One turn moves each row of this set onto another row. After a few examples, where does it send each row asked below?
fodi: -2.702 -2.641 -2.515 -3.625 0.517 1.221 -0.636 1.895 -6.757 -2.738 1.386
 -3.606 2.302 0.093 0.628 -2.073 0.585 1.052 -2.495 0.564 -0.363 -2.658
 2.326 2.783 -1.485 -3.700 1.085 -1.874
Keta: 1.739 -0.550 -3.081 -0.317 -2.797 3.683 -1.840 0.719 1.318 2.567 -4.019
 4.082 3.184 2.331 -2.514 0.100 -4.890 -1.543 0.665 -0.202 0.769 -0.034
 -3.001 -1.670 -5.106 -0.631 -1.002 0.033
seg: 3.627 0.989 0.557 1.179 0.115 -0.264 -1.404 -0.939 3.416 0.513 -4.680
 -1.281 1.773 2.607 -5.460 -1.531 3.087 -0.694 2.155 -0.937 -0.009
 -0.685 -1.729 -2.686 -1.213 1.712 -2.952 -0.910
deda: 2.581 1.821 0.091 -0.666 1.173 1.565 -0.804 2.981 1.926 0.624 -1.586
 5.543 0.402 -0.521 -3.114 1.647 -2.012 -3.052 1.475 1.286 0.431 0.955
 -2.311 -2.761 -5.313 -0.102 -1.004 -1.416
zaz: 2.132 2.185 -2.999 1.799 -1.511 2.024 -2.680 -2.197 0.768 0.509 -1.629
 -1.453 1.114 1.113 -4.963 -0.102 1.649 -3.428 -0.988 0.712 -1.520 0.405
 1.221 -5.874 -1.890 0.967 -5.652 1.565
kod: 1.504 1.914 -3.004 2.711 -0.704 3.952 -1.548 -4.677 0.049 0.246 -0.802
 1.647 2.504 1.203 -3.989 -0.763 -0.846 -1.167 1.492 -0.316 -2.488 1.567
 -0.037 -6.604 -2.039 -3.857 -3.109 1.381
Zos: -2.416 -1.906 -2.673 -2.991 2.065 1.308 0.725 2.207 -6.896 -2.310 1.485
 -4.321 2.702 0.233 0.910 -2.211 0.282 1.423 -2.612 0.420 0.408 -2.123
 2.270 2.819 -2.207 -2.406 0.904 -2.240
fav: 3.412 1.130 -2.783 -0.964 -2.500 2.651 -2.492 1.099 2.206 2.105 -5.167
 0.573 0.957 1.529 -3.917 0.831 -0.438 -3.039 -0.455 -0.847 0.638 -0.147
 -0.679 -1.884 -5.139 3.537 -3.753 0.092
Bulu: 2.736 -0.733 -1.170 1.832 -4.669 -0.653 -3.522 -0.965 1.932 0.170 -2.648
 0.231 1.146 3.072 -5.176 -1.554 -0.506 -0.965 -0.651 2.402 -0.498
 -2.947 0.129 -2.198 -0.762 3.687 -3.687 2.955
dok: 3.574 1.226 3.091 0.965 0.667 -1.095 -1.352 0.764 2.936 -1.519 -1.317
 5.117 0.971 0.970 -4.567 -1.042 -0.029 -0.142 2.977 2.015 0.280 -0.532
 -2.536 -2.000 -2.088 -0.054 1.278 -0.717
fonu: -1.918 -2.297 -1.890 -2.990 1.849 0.664 0.883 2.256 -6.512 -2.700 1.314
 -4.816 2.955 0.061 0.448 -2.764 0.696 2.134 -2.217 0.054 0.191 -2.186
 2.321 2.647 -2.008 -2.003 1.044 -2.567
bobog: 2.200 0.547 1.176 2.232 -1.520 -0.969 -3.014 0.410 1.047 -1.866 1.764
 4.799 0.938 0.843 -5.037 -0.939 -1.961 -1.579 0.507 5.271 -1.260 -1.924
 -0.605 -4.158 -0.584 -0.214 -0.619 1.908
bosur: -2.226 -2.483 -1.719 -4.115 0.911 0.784 -0.306 2.165 -6.081 -3.004 0.257
 -3.759 2.374 0.650 0.523 -2.024 1.053 1.290 -2.078 -0.393 0.420 -2.708
 1.732 3.396 -1.482 -3.438 1.826 -2.370
Gote: -1.780 -2.342 -1.658 -2.926 1.411 0.702 0.594 2.150 -6.399 -2.861 1.511
 -4.521 2.718 0.458 0.116 -2.802 0.541 1.918 -2.299 0.528 0.399 -2.484
 2.093 2.899 -1.321 -1.976 1.376 -2.128
kino: 2.836 0.663 0.803 2.177 0.491 1.325 -0.644 -3.550 2.016 0.331 -3.295
 1.979 3.577 2.337 -4.361 -2.441 0.540 1.225 4.046 -1.123 -1.134 0.894
 -2.486 -3.740 -1.068 -3.044 -0.067 -0.652
zugu: -2.409 -2.714 -1.629 -2.692 1.383 0.538 -0.371 2.146 -6.681 -2.808 0.998
 -4.014 2.930 0.246 0.249 -2.356 1.361 0.897 -2.059 0.695 0.005 -3.040
 1.974 2.796 -0.504 -3.674 0.919 -2.090
kos: 2.128 2.522 -1.444 1.202 -0.229 2.030 -2.222 -0.185 0.201 -1.636 2.167
 5.056 -0.109 -1.411 -3.632 1.232 -1.798 -3.037 -0.544 2.772 -1.751
 1.240 0.882 -5.554 -3.350 -1.661 -2.211 1.427
Bomir: -2.740 -1.863 -2.158 -3.660 1.366 1.454 -0.089 2.449 -6.368 -2.266 0.635
 -4.111 2.742 0.295 0.478 -1.928 1.407 0.455 -1.932 0.031 0.328 -2.239
 2.085 2.814 -1.693 -4.150 1.116 -2.436
pazu: 1.379 -1.850 -1.680 1.982 -5.307 1.268 -3.216 -1.383 1.102 0.844 -2.118
 3.783 3.922 3.661 -4.651 -1.964 -4.285 0.676 0.114 2.885 -0.774 -2.660
 -2.145 -3.365 -1.276 0.053 -0.695 2.431
Tolu: -2.027 -2.153 -1.875 -3.102 1.745 0.813 0.540 2.165 -6.885 -2.946 1.611
 -4.364 2.739 0.036 0.141 -2.668 0.660 1.853 -2.397 0.542 -0.150 -2.279
 2.370 2.341 -1.413 -2.334 1.012 -1.685

Zos -> fonu
kos -> deda
Now find these:
Bomir -> bosur
Keta -> kino
seg -> Bulu

One turn moves each row of this set onto another row. After a few examples, where does it send each row asked below?
fet: -2.650 1.267 -3.515 1.876 -3.690 -0.376 0.931 2.409 0.059 -5.446 -0.097
 4.469 1.806 0.603 -3.133 4.744 3.877 1.923 0.981
duzaf: -1.478 -0.031 -0.002 0.176 -2.191 0.134 4.084 -0.006 4.400 -3.158 2.676
 1.266 5.873 0.163 1.160 1.436 3.200 2.050 2.477
Kugez: 0.589 -3.032 -0.774 -2.815 -4.788 0.463 0.759 2.308 -3.072 -2.035 1.361
 5.563 1.965 1.115 0.202 0.823 4.141 0.321 -1.383
dumid: -4.065 -1.189 1.891 2.818 -2.674 2.649 -1.654 -0.199 -3.239 -1.317
 -0.778 1.895 -0.721 1.017 0.171 5.319 -0.560 -1.411 2.264
tage: -0.947 2.589 2.906 0.313 0.353 0.234 4.563 -0.817 -0.841 -1.301 1.418
 -0.123 -1.277 2.492 3.563 3.653 2.426 -2.843 2.269
Zure: 1.693 0.068 -4.470 -2.258 0.855 1.359 -1.762 2.919 0.652 -4.090 -0.529
 4.663 0.162 1.454 1.393 -0.706 5.236 2.653 -2.636
Fodo: -1.727 -3.349 -0.667 -0.661 -0.872 -2.644 0.635 -0.733 1.961 -6.203
 -1.521 2.399 4.418 -3.829 2.464 -0.947 3.943 1.888 -1.706
fopu: -2.555 -4.109 -0.972 -1.787 3.433 2.089 0.660 2.212 1.481 -1.943 -0.394
 -2.764 -0.021 2.833 -2.561 -1.935 2.197 2.928 1.727
fazo: -1.846 3.671 -0.694 -0.319 1.347 -1.082 2.740 4.545 4.252 -0.312 -1.416
 -0.078 1.257 0.487 -2.993 0.413 3.507 1.192 1.432
rifu: -1.208 -0.970 0.469 -1.353 -2.064 0.214 -3.363 1.048 -1.407 2.101 0.949
 2.383 -2.480 0.909 -0.043 3.647 -0.897 -0.407 -2.465
dabav: 0.961 -2.417 -1.292 -1.271 2.094 0.434 -0.885 -0.021 -4.597 0.248 1.176
 0.094 -1.289 3.556 4.541 1.630 0.950 0.416 -1.843
zub: -2.880 -5.866 -1.595 0.656 -2.787 0.358 -0.916 -0.705 2.465 -3.682
 -0.012 -2.135 2.703 -0.052 -2.518 0.488 -0.329 1.332 0.556
Mor: -0.205 -0.327 2.482 1.103 -0.076 -0.534 0.246 -3.267 -0.427 -3.775
 -2.485 0.510 -1.962 -0.932 4.360 2.164 1.547 -3.660 -2.378
minan: -0.668 -0.301 -1.025 1.051 4.046 -0.550 -0.173 0.606 3.254 -4.301 -5.855
 -0.613 0.130 -0.784 -0.857 -0.023 4.499 0.737 -3.058
Bugez: -5.632 -4.565 0.555 -0.186 1.896 -2.216 0.391 0.428 0.173 -4.596 -1.982
 -3.615 -0.599 -1.574 -1.288 -0.663 0.855 1.656 1.318
zem: -3.209 1.665 -0.042 0.530 2.386 -1.320 2.436 -0.947 -0.580 -6.817 0.903
 2.343 -0.518 -0.988 5.638 2.027 4.699 1.018 2.180
vafo: -3.187 -2.803 -0.870 0.761 -0.436 0.611 0.197 2.446 -7.654 -2.759 -0.270
 1.554 0.162 1.773 2.979 1.369 1.843 0.254 2.745
gesan: -2.667 -2.128 0.038 -1.707 -1.032 -0.246 -0.082 1.775 3.990 -0.289 2.284
 -3.064 0.933 0.204 0.356 -2.888 -0.869 0.542 1.918
rabis: -0.402 4.966 -0.988 1.390 -0.764 -1.486 -1.107 0.059 4.513 -2.618 -0.500
 0.842 -1.713 -0.907 2.479 2.509 0.829 -1.863 -1.652
riro: -0.480 -0.214 -1.421 -0.492 -1.915 -0.019 0.346 5.025 -3.792 -1.877
 -4.044 3.261 -1.335 1.582 -3.483 2.274 4.027 -0.707 -1.449

Kugez -> Mor
zem -> Zure
zub -> Bugez
Now find these:
vafo -> dabav
duzaf -> Fodo

